rotation ticks, each row followed by its count of ticks:
The counts run from 0 to 364.
[154 156  79  91 127 144 132 123 120 138 171 103 137  77 133 163  87 119
  95 180  84 140 143 108 135 115 138 121  89 114 131 111 107 146 105 116
 104 164] : 70
[135 140  87 130  95 165 121 179 147 126 140  91 117 126 149 119  77 112
 103 154  93 126 139 185  81 108 136 139 110 118 116 102 152  88  95  97
  98 136] : 235
[134 120 110 128 113 159 145 142 170 115 160 163 119 159 122 194 102 171
 125 157 131 160  94 140 108  78 145 137  90 129 132  87 133 121  80 117
 129 132] : 57
[137 144 100 143 106 122 141 124 150  87 164  95 111  83 146 131  81 161
 129 128  98 153 115 170  86 120 121 165 113  80 115 129 122  99 100 113
 139 166] : 96
[ 85 151  81  96 108 135  98 156 111 153 168  97 150  96 155 103 104 112
 113 158  83 146 120 168 123  90 108 162  99 145 142 133 152 121 101  99
 129 153] : 172
[143 112  83 115 114 164 102 152 137 110 144 123 167 147 142 116  73 158
  92 179 136 139 104 146  89  90 138 148  75 154 113 126 167 123 141 124
 139 106] : 48
[112 113  93 100 101 168 138 180 145 141 165 116 138 145 146 132  95 144
 107 166 111 117 114 139 127  77 153 130  87 130 114 108 157 104  91 118
  82 118] : 238
[128 141  71 114 163 115 142 130 133 100 154 118 140  93 149 141 107 166
 152 166 113 158 107 144 100 133 129 155  93 108 115 152 114 123 152 101
 109 198] : 349
[144 173 104 131 140 145 126  96 149 115 179  78 157  90 146 182 125 126
 118 164 106 146 113 132 118  96 155 156 114 117 122 117  90 120 123  93
 120 174] : 1
[131  99 105 112 144 169 129 163 116 144 145 136 153 138 106 142  84 186
  99 198 112 117  95 169 109 115 132 108  87 123 130 127 144 146  86 108
 137 152] : 143
[166 154 112 118 119 167 118 137 144 150 163 114 185  87 149 141  98 137
 105 178  96 111 115 165 125 108 160 126  98  93 127 109 131 131  77 105
 136 152] : 137
[154 107 123 126 112 149 123 178 136  79 111 104 120 125 143 164  85 157
  92 188 113 121  78 159 111 131 107 119  98 143 122 104 120 118 104 114
 137 169] : 148
[149 146  79 146 125 170 110  88 152 131 151 139 124  87 134 144  74 137
 108 146 103 164 142 177  90 102 132 160 110 112 127 121 119 143 147 106
 139 153] : 131
[146 133  82  92 147 117 147 145  99 150 173 145 154  81 137 134  90 147
 109 190  98 156 133 130 133 121 122 115  76 123 141 132 156 162 104 115
 131 169] : 74
[159 128 109  89 163 156 121 156  94 127 142 107 167 132 129 136  74 168
  92 192 101 135 111 171 109 127 124 112  91 125 142 145 141 143  86 127
 132 144] : 142
[ 95 129  57 118  65 155 136 144 140 121 171  97 116  91 133 125 110 102
 105 166  92 123 120 157 119 113 143 144  99  93 121 106 128 102  91 110
 120 158] : 103
[136  94 101  95 120 159 127 136 155  78 143 144 127 149 158 138  92 120
 118 188 161 145 101 137 134  90 134 160  93 190 118  93 150 106 139 101
 107 143] : 117
[125 103  88 147 106 139 131 130 144  83 154 121 132 148 126 171 124 154
 139 182 139 155  96 163 117 103 163 178 107 153  98  85 127 115 133 102
 131 142] : 185
[123 129  82 112 125 146 141 110 143 112 192 141 145  95 108 166  97 130
 123 176 128 164 112  87 139 103 151 174  78 137 140 106 143 143 154 109
 132 144] : 256
[155 135  78 146 133 107 145 120 155 102 157 111 143 107 153 158 114 118
 140 173 130 175 118 122 129 100 159 162  96 143 119  77 155 117 139  98
 145 182] : 254
[156 114 104 122  96 157 173  93 133 128 198 167 121 104 121 142  76 163
 112 169 130 152 135 153 116 120 157 142  94 102 139 106 133 133 103  83
 129 142] : 196
[133 122  98 110 114 163 131 166 118 129 135 149 139 139 130 140 109 173
 109 210 110 116  64 181 117 133 136 107  86 129 133 110 141 119  89 111
 118 172] : 144
[115 117  80 132 103 123 142 140 136  98 181  98 117  94 149 141  67 178
 112 141 102 163 140 165  90 102 146 165 115  85 100 159 111 118 116 111
 139 149] : 97
[101 138  74  94 141 142 109 160 173 133 147 131 140 149 170 136 117 136
 124 149 108 144  90 163 121  64 130 160  97 144 126  97 143 117  95 134
 102 147] : 307
[ 92 114 139  87 121 183 101 130 135 107 160  99 132 127 122 152 102 170
 113 191 118 129  82 185 133 106 109 153 113 123 139 131 113 137  89 109
 119 144] : 275
[128 111  90  90 100 140 122 186 123 143 169 110 143 129 144 124  64 150
 114 145 107 146 148 159 119  81 152 132  95 133  99 128 156 101  89 125
  96 123] : 237
[104 117  60  96 127 136 152 155 139 112 149  85 126 136 132  94  99 111
  92 188 124 143 127 148  92 115 133 117  91 113 130 105 152 119  78  96
 122 127] : 107
[108 143  89 111 158 121 132 155 161  76 154  80 131 108 126 144  92 185
 122 144 121 158  91 156 113 118 105 176 105 147 150 111 122 131 110 130
 133 133] : 89
[144 130  82 138 122 151 183  97 175  97 177 124 126 131 109 171 100 144
 103 178 129 156 124 139  90 127 150 146 104 104 149  80 109 126 106  99
 118 125] : 193
[120 145  91 125 107 132 129 145 142 112 181 109 107  58 150 122  59 142
  92 131 100 151 153 129  87 109 112 155 104 123 129 151 142 129 134 107
 115 152] : 165
[126 110  97 133 129 136 122 121 140  87 154 100 118  94 127 182  88 122
 112 173 125 187 131 108  94  84 125 159  96 156 116 113 138 137 163  98
 132 158] : 252
[170 120 141  96  95 141 116 176 140 140 182 152 119  97 183 162  82 155
 114 161 103 120 117 152 146 117 125 139 109 171 124 112 120 115 100  95
 100 176] : 336
[132 112  98  74  95 137 157 136 100 110 184 150 130 141 159 110 103 112
 100 185 143 121 106 148 100 103 142 120  81 139 125 122 148 102  88  96
 123 151] : 110
[128 140 100 120 114 161 146 105 103 118 184 126 152 106 102 148 108 167
  99 205 112 131 104 139 113 140 141 143  86 104 154 139 129 143 125  96
 137 138] : 7
[136 123  99 113 128 140 110 158 139  64 120 108 123  95 114 161  62 158
 147 164 111 146  74 135 156 116 104 150  74 132 145  96 140 120 116 134
 125 150] : 153
[127 106 120 121 103 139 122 120 119 108 158 156 109 120 158 176 110 125
 146 169 126 159  86 133 109  77 124 143  78 156 107 120 150 103 157  91
 123 199] : 249
[130 146 101 113 148 119 126 159 180  75 171  86 141 107 154 163 108 171
 103 139 116 142  72 144 120 112 124 160 109 163 139 121 102 114  93 134
 136 146] : 88
[138 145  87 118 145 158 157 136 132 136 166 115 128  91 115 151  96 118
 109 197 103 133 138 156 121 129 142 115 105 140 146 103 141 147 117  82
  98 180] : 72
[127 128  80 108 124 137 131 112 171 102 148 123 124  60 157 114  81 125
 166 131 108 153 121 143 129  91 122 162  88  88 109 123 135 117 123  99
 125 188] : 32
[113 151  57 149 125 149 154 110 150 112 172 124 105  98 101 144  70 160
 115 125  96 130 107 181 100 123 156 144 102 147 140 132 134 102 127 119
 134 154] : 226
[117 149  57 130 151 146 108 126 163  85 132 120 146  91 118 141  95 160
 149 147 107 134  62 136 144 106 151 170  71 135 121 117 136 113 153 147
 129 148] : 221
[160 137 121 104 123 127 111 154  92 124 163 122 146  82 155 121  70 146
  79 178 103 137 118 157 104 137  90 136  89 163 148 154 135 139 129  93
 145 174] : 78
